In the rows, 128 means zero.
The rows of Y fall into several groups, which share some directions, and each row is roughly a mix of its group's hidden directions.
Y, 129 rows:
[[119  87 135  86 154  76 117 110 148 142 151 136]
 [175 158 169 130 100 101 110  99 143 102 114 130]
 [173 149 135  86 182 122 124 130 164 135 127 129]
 [126  96 101  97 135 114 148 145 117 193 109 115]
 [184 148 115 112 102 111 109  86 151 149 104 127]
 [105 102 130 125 190  91 148 115 128  91 122 119]
 [127  83  85 161 125 102 145 160 135 167 128 125]
 [131 107 133  78 147  73 105 101 149 145 116 121]
 [117 153 113 144 139 176 120 120 162 117 164 175]
 [139  63 110 117 113 140  79 150 116 128 148 130]
 [155 122 126 113 125  91 130 170 110 119 100 186]
 [146 162 124 164  94 193 137 130 118 115 124 130]
 [137 126 182 149 117 142 107 118 176  93 103 116]
 [130  87 132 154 103  86 144 135 165 127 174 137]
 [108 118  80 114 138 112 150 151  87 156 167 141]
 [122 156 130 180 133  84 125 104 130 165  98 113]
 [127 103 110 164 165 104 116 176 140  97 148 149]
 [ 89 113 122 166 151 132 142  97 180 126 159 132]
 [ 85  90 171  86 111 110 126 121 148 116 133 109]
 [ 98 102 121 156 174 125 130 169 128  84 149 132]
 [125 126 119  98 158 174 118 117 178 126 156 160]
 [123 125  73 128 123  94 147 167  91 148 148 146]
 [125 117  78 151 119 123 128  92 112 115 164  80]
 [ 93  99 112  86 159 108 131 105 169 152 138 115]
 [144 175  98 132 118 156 139 125  84 174 117 132]
 [133  88 124 140  96  89 153 132 150 136 180 148]
 [129 145 131 179 109  88 148 129  90 146 104  97]
 [120 156  95 127 126 135 120  74 140  70 119 136]
 [169 172 125 130 120 166 108  92 132 129  87 116]
 [134 139 120  72  96 139 137  77 111 159 126 116]
 [173 121 164  96 148 113 124 119 148  76 111 133]
 [161 127 151 164  94 146 132 154  87  86 125 131]
 [115  81  81 154  87 137 145 140 133 155 131 148]
 [126  65 100 133 118 137 133 150 104 146 160  94]
 [106  92 124 152  88 153 159 119  92 113 165 130]
 [120 148 133 174 137 176 144 138 149 129 138 180]
 [137 162 120 168  85 177 138 157 109 123 120 132]
 [153 105 132 130 144  94 120 168 134  99 118 185]
 [150 164 120 158 107  99 145 132  87 160  95 105]
 [124 102  95 166 133 118 136 130 120 193 136  99]
 [166 112 138 117  73 122 111  95 148  93 109 141]
 [103 140 115 139 108 111  79 133 112 171 110  85]
 [117 154 139  94 144  79 131  93 159 137  89 125]
 [162 147 141  83 174 104 109 124 162 120 105 128]
 [125 163 132 185 101 140 129 156 130 172 128 105]
 [ 82 110 161 119 160 117 156 101 124 161 156 109]
 [192 150 108 124 102 130 104  98 151 122 101 138]
 [160 172 125 145 139 167 168 141 124 166 115 144]
 [121  62 142 123 107 134 114 159 106  88 141 130]
 [161 124 157 101  88  94 118 120 152 115  84 146]
 [134 131 142 157 119 166 164  69 140 119 153 109]
 [ 88 107 109 160  79 159 127 132  94 141 143 114]
 [ 62 102  94 131 135 158 132 151 102 142 127 128]
 [103 106 125 158  69 154 146 111 103 100 140 145]
 [154 118 160  70 141 179 114 139 132 133 141 118]
 [140  87 127  81 123 173 129 159 120 100 153 141]
 [128 119  99 191 121 122 135 135 107 181 131 112]
 [189 144 113 120 115 135  99  85 157 116 108 134]
 [100 117 110 108 130 145 150 167  78 138 158 162]
 [121 148 140 174 171  84 128 159 117 128 111 101]
 [104 147 121 154  82 141  97 131 108 179 130 103]
 [140 116 136  91  73 126 118  97 155  93 108 108]
 [118 149 151 187 118 150 164 149 118 113 118 164]
 [ 84  94 136 128 152  92 150 141 109  87 106 148]
 [175 122 160  94  96 126 103 101 147  95 112 129]
 [146  95 105 109 114 174 116 173 103 144 146 151]
 [136 118  88 118 126 142  84 147 121 187 126 154]
 [103  61 125 117 130 140 102 134 146 101 165 133]
 [170 107  82 149 103 138 118  98 146 102 140  97]
 [150 168 158 149 174  99 117 159 135 145 111 105]
 [ 97 128 169  77  95 124 130 125 116 172 116 122]
 [115 115 133 170 150 160 171 117 174 134 143 150]
 [127  82 120 154 130 108 142 138 153 107 187 148]
 [179 124 124 116  94 119  82 108 159 121 103 106]
 [130 170 141 141  82 139 117 144 123 176  96 106]
 [125 107 127  95 120 162  90 150 138 103 136 184]
 [114  92 100 143 147 104 134 110 144 181 139  87]
 [ 99 162 112 161 156 134 135  96 173 156 141 147]
 [131 109 142 107 122  97 150 157  94 163  77 118]
 [150 168 142 145 140 107 126 121 131 176  74 136]
 [110  94  67 120 125 148 129  96 127  87 137 116]
 [142  90 145 102 114 169 125 173 108  99 133 156]
 [114 147 113 162 138  79 121  88 141 159 121  93]
 [124 169 154 128 120 100 121 126 150 129  83 180]
 [121 184 132 158 145 102 142  86 158 144 111 123]
 [150 142 191 118 116 146 126 165 134 163 117 153]
 [172 180 141 104 118 126 144 139  98 139  87 126]
 [153 118 103  69  91 138 127  98 115 137 147 156]
 [161 159  81 169 152 151 130 145 103 129 130 151]
 [ 92  89 133 108  90 103 141 169 123 131 164 141]
 [161 122 110 121 123 176 123 120 127 149 176  84]
 [ 80 138 138 106 157 168 145 137  79 144 133 125]
 [121 135 130 141 131  81  65  90 148 130 116 115]
 [153 121 163 105  85 110  95 109 139  95  93 133]
 [185 153  98 126  94 134  98 124 142 111  96 136]
 [123  88 112  98 117 147  80 132 142  94 159 152]
 [147 129 153  64 164 134 134 143 147 161 138 147]
 [145 176 170 129 150 129 126 159 146 166 111 153]
 [139 142 187 133  88 121 116 139 104 169 144 112]
 [125 108 136 134 106  77 114 131  85 118 116  77]
 [146 142 122 184 106 171 125 153  99 114 151 145]
 [168 166 121 133 139 155 112  79 137 121  90 109]
 [161 173 142 159 117 135 105 140 135 177 134  98]
 [144 142 166  97 124 145 143 125 136  57 130 134]
 [130  93 113  80 153 110 104 111 160 170 119 118]
 [ 86  93 137 121 136  87 130 183 122 136 148 140]
 [ 73 107 141 130 153  87 136 174 118 141 135 115]
 [192 146 112 136 126 122  91 108 160 119 101 141]
 [155 147 111 109 112 178 139  91 156 106 144 162]
 [162 118 168 109 172 107 116 163 142 109  98 118]
 [189  99 127 107 159 102 120 143 158 132 126 102]
 [158 129 119 137  80 125  92 100 153  95  91 128]
 [148 115 144 144 112 171 170 170  92 107 135 133]
 [ 90  88 132 116 124  89 133 177 124 134 160 145]
 [132 156 119 171 107  92 140 132  85 156 104 102]
 [144 120 124 156  94 132  94 164  67 123 135 119]
 [ 99 128 130 166 104 128 108 116  87  91 128  82]
 [163 169 162 127 171 115 112 156 145 156 114 112]
 [153 163 174  87 142 137 137 129 150 145 127 171]
 [108 125 101 117 176 107 123 143 153 104  78 152]
 [127  83 147 145 144 100 119 141 170  80 144 140]
 [144 124 147 161 104 163 144 161  90  85 147 129]
 [192 133 122  94 118 150 122 104 170 131 140 138]
 [108 143 116 133  94 134  71 114 112 145 113  79]
 [108 165 102 138 202 128 143 130 128 121 139 115]
 [126 172 140 164  94 151 121 137 131 168 107  91]
 [114 107  99 123 139 117 155 168  89 129 162 171]
 [141 157 130 158 135 112 170 130 105 176  99  98]
 [131 163  82 122 178 109 115 106 160 110 108 124]]

One row of each group comes first, with its name. Which group is each row after those in?
[ 81 125 118 132 171 156 152 134  95  91 132 105]
(122)
[144 154 166 121 161 152 147 113 178 122 105 157]
(93)
[176 175 135 130 111 158 117 120 155 169 144 131]
(29)

[133  88 133  94 125 142 166 175  99 154 107 132]
(93)
[110 143  77 127 140 110 110 107 143 190 136 123]
(93)
[146 140 161 131 111 145 100  85 174 122 106  94]
(122)
[158 127 161 146 106 148 161 155  91  83 123 116]
(93)
[141 105 116  89  80 178 120 112 136 149 147 140]
(29)
[100 170 125 170 152 126 152  99 165 151 129 145]
(93)
[175  90 117 109 166 121 129 154 146 147 146  93]
(29)
[151 151 127 130 135 119  80 118 124 135 129  58]
(29)
[ 91  97 123  87 154  91 137 105 160 143 128 105]
(93)
[137  75 153 122 116 161 140 162 111  84 143 131]
(93)
[ 91  95 105 167  91 112 106 140 106 124  99 107]
(29)
